[[-8.86 -1.07]
 [-0.62  4.63]
 [-3.92 -0.01]
 [ 7.06 -0.71]]
:
[[ 7.06 -0.71]
 [-3.92 -0.01]
 [-0.62  4.63]
 [-8.86 -1.07]]

[[ 2.49 -3.01  1.20 -1.03  0.71  2.44]
 [-0.20 -3.37  0.71 -0.98  1.42  0.86]
 [ 0.54 -3.82  0.34 -1.69  0.33  0.32]
 [ 4.67 -2.04  1.80 -2.65 -1.16 -0.38]
 [ 1.08 -3.78  1.44 -1.11  1.47  0.13]
 [ 1.17 -4.16  1.68 -1.39  0.65  0.76]
 [-0.97 -5.11 -3.25 -1.31  4.22  3.04]
 [ 0.95 -4.43  1.50  0.69  0.83  1.13]
 [ 0.17 -3.43  1.63 -0.72  1.56  1.25]
 [ 4.28 -1.14  0.07 -0.70  8.21  1.88]]
:
[[ 4.28 -1.14  0.07 -0.70  8.21  1.88]
 [ 0.17 -3.43  1.63 -0.72  1.56  1.25]
 [ 0.95 -4.43  1.50  0.69  0.83  1.13]
 [-0.97 -5.11 -3.25 -1.31  4.22  3.04]
 [ 1.17 -4.16  1.68 -1.39  0.65  0.76]
 [ 1.08 -3.78  1.44 -1.11  1.47  0.13]
 [ 4.67 -2.04  1.80 -2.65 -1.16 -0.38]
 [ 0.54 -3.82  0.34 -1.69  0.33  0.32]
 [-0.20 -3.37  0.71 -0.98  1.42  0.86]
 [ 2.49 -3.01  1.20 -1.03  0.71  2.44]]

[[ 0.32 -3.68  4.78  7.20  0.08 -1.48  5.82 -3.37  3.89  0.28  4.13  0.83
  -2.12 -8.31  0.58]
 [-0.70  0.96 -0.36 -2.01 -0.59  3.47  4.34 -1.78  1.69 -5.46  0.83  0.16
  -1.85 -5.23  4.59]
 [ 3.54  2.38  3.96  2.01 -8.35  4.76 -0.52  2.26  2.93 -5.46  2.93 -3.02
  -1.15 -2.82 -0.68]]
:
[[ 3.54  2.38  3.96  2.01 -8.35  4.76 -0.52  2.26  2.93 -5.46  2.93 -3.02
  -1.15 -2.82 -0.68]
 [-0.70  0.96 -0.36 -2.01 -0.59  3.47  4.34 -1.78  1.69 -5.46  0.83  0.16
  -1.85 -5.23  4.59]
 [ 0.32 -3.68  4.78  7.20  0.08 -1.48  5.82 -3.37  3.89  0.28  4.13  0.83
  -2.12 -8.31  0.58]]

[[ 0.15 -0.15  0.04 -0.05  0.04 -0.03 -0.02 -0.11  0.12  0.11  0.08  0.03]
 [ 0.04 -0.04 -0.05 -0.08  0.04 -0.03  0.17  0.10  0.17  0.00 -0.02  0.17]
 [ 1.38  3.65  3.09  0.66 -7.25  4.52  2.09  1.09  0.02  1.59  7.40 -0.66]
 [-1.36  5.04  0.69 -0.58 -0.92  1.81 -0.85  0.96 -3.68 -0.73  0.18 -1.19]
 [-0.68  1.16  0.14  1.68  4.42  2.88  1.03  1.15  3.10 -0.18 -3.58 -1.57]
 [-0.67 -1.44 -1.56 -1.83  0.39 -1.63 -0.94  0.36 -1.45  0.55  3.28 -2.41]
 [ 1.89 -1.06 -1.49 -1.20 -2.03  1.82  2.28 -1.00  1.08 -1.15  0.40 -1.29]]
:
[[ 1.89 -1.06 -1.49 -1.20 -2.03  1.82  2.28 -1.00  1.08 -1.15  0.40 -1.29]
 [-0.67 -1.44 -1.56 -1.83  0.39 -1.63 -0.94  0.36 -1.45  0.55  3.28 -2.41]
 [-0.68  1.16  0.14  1.68  4.42  2.88  1.03  1.15  3.10 -0.18 -3.58 -1.57]
 [-1.36  5.04  0.69 -0.58 -0.92  1.81 -0.85  0.96 -3.68 -0.73  0.18 -1.19]
 [ 1.38  3.65  3.09  0.66 -7.25  4.52  2.09  1.09  0.02  1.59  7.40 -0.66]
 [ 0.04 -0.04 -0.05 -0.08  0.04 -0.03  0.17  0.10  0.17  0.00 -0.02  0.17]
 [ 0.15 -0.15  0.04 -0.05  0.04 -0.03 -0.02 -0.11  0.12  0.11  0.08  0.03]]

[[-0.23 -1.96 -2.08 -2.58  3.85 -2.24  1.18  1.94]
 [-0.14 -1.83  0.37 -0.31  1.42  1.02 -3.77  0.55]
 [ 0.68 -0.46  0.15 -0.21 -3.01 -0.09  0.29  0.92]
 [-0.49 -2.27 -3.60  3.11  3.93 -1.20 -0.01 -1.89]
 [-2.39  2.71  3.24 -1.76 -3.18  0.20  5.45 -1.63]
 [-0.60 -0.03  1.12 -0.79 -4.47 -1.42  0.19 -1.48]
 [-0.79  0.13  1.06  0.78 -1.45 -6.83 -0.14  0.52]
 [ 0.28 -2.53  1.32  0.64  0.87  0.67 -9.08 -0.05]
 [ 0.74 -5.64 -3.54  0.36  0.70  2.38 -1.35 -2.33]
 [-1.85 -2.24 -0.83 -0.21  1.96 -1.29  0.57  0.85]]
:
[[-1.85 -2.24 -0.83 -0.21  1.96 -1.29  0.57  0.85]
 [ 0.74 -5.64 -3.54  0.36  0.70  2.38 -1.35 -2.33]
 [ 0.28 -2.53  1.32  0.64  0.87  0.67 -9.08 -0.05]
 [-0.79  0.13  1.06  0.78 -1.45 -6.83 -0.14  0.52]
 [-0.60 -0.03  1.12 -0.79 -4.47 -1.42  0.19 -1.48]
 [-2.39  2.71  3.24 -1.76 -3.18  0.20  5.45 -1.63]
 [-0.49 -2.27 -3.60  3.11  3.93 -1.20 -0.01 -1.89]
 [ 0.68 -0.46  0.15 -0.21 -3.01 -0.09  0.29  0.92]
 [-0.14 -1.83  0.37 -0.31  1.42  1.02 -3.77  0.55]
 [-0.23 -1.96 -2.08 -2.58  3.85 -2.24  1.18  1.94]]

[[-6.80  6.16  7.68]
 [ 2.54  1.06  2.24]
 [-4.38 -2.07  1.93]
 [-3.86 -0.98  8.70]
 [ 0.21  2.49  0.34]
 [-1.21 -2.38  1.65]]
:
[[-1.21 -2.38  1.65]
 [ 0.21  2.49  0.34]
 [-3.86 -0.98  8.70]
 [-4.38 -2.07  1.93]
 [ 2.54  1.06  2.24]
 [-6.80  6.16  7.68]]

[[ 3.09 -4.92]
 [ 3.01 -5.17]
 [ 3.75 -6.84]
 [ 3.23 -3.04]
 [ 1.04 -1.88]
 [-1.40 -3.43]
 [ 0.87 -1.02]
 [ 1.81 -1.89]
 [ 1.82 -2.77]
 [ 3.56 -5.50]
 [ 1.12 -2.21]
 [ 3.83 -6.99]]
:
[[ 3.83 -6.99]
 [ 1.12 -2.21]
 [ 3.56 -5.50]
 [ 1.82 -2.77]
 [ 1.81 -1.89]
 [ 0.87 -1.02]
 [-1.40 -3.43]
 [ 1.04 -1.88]
 [ 3.23 -3.04]
 [ 3.75 -6.84]
 [ 3.01 -5.17]
 [ 3.09 -4.92]]
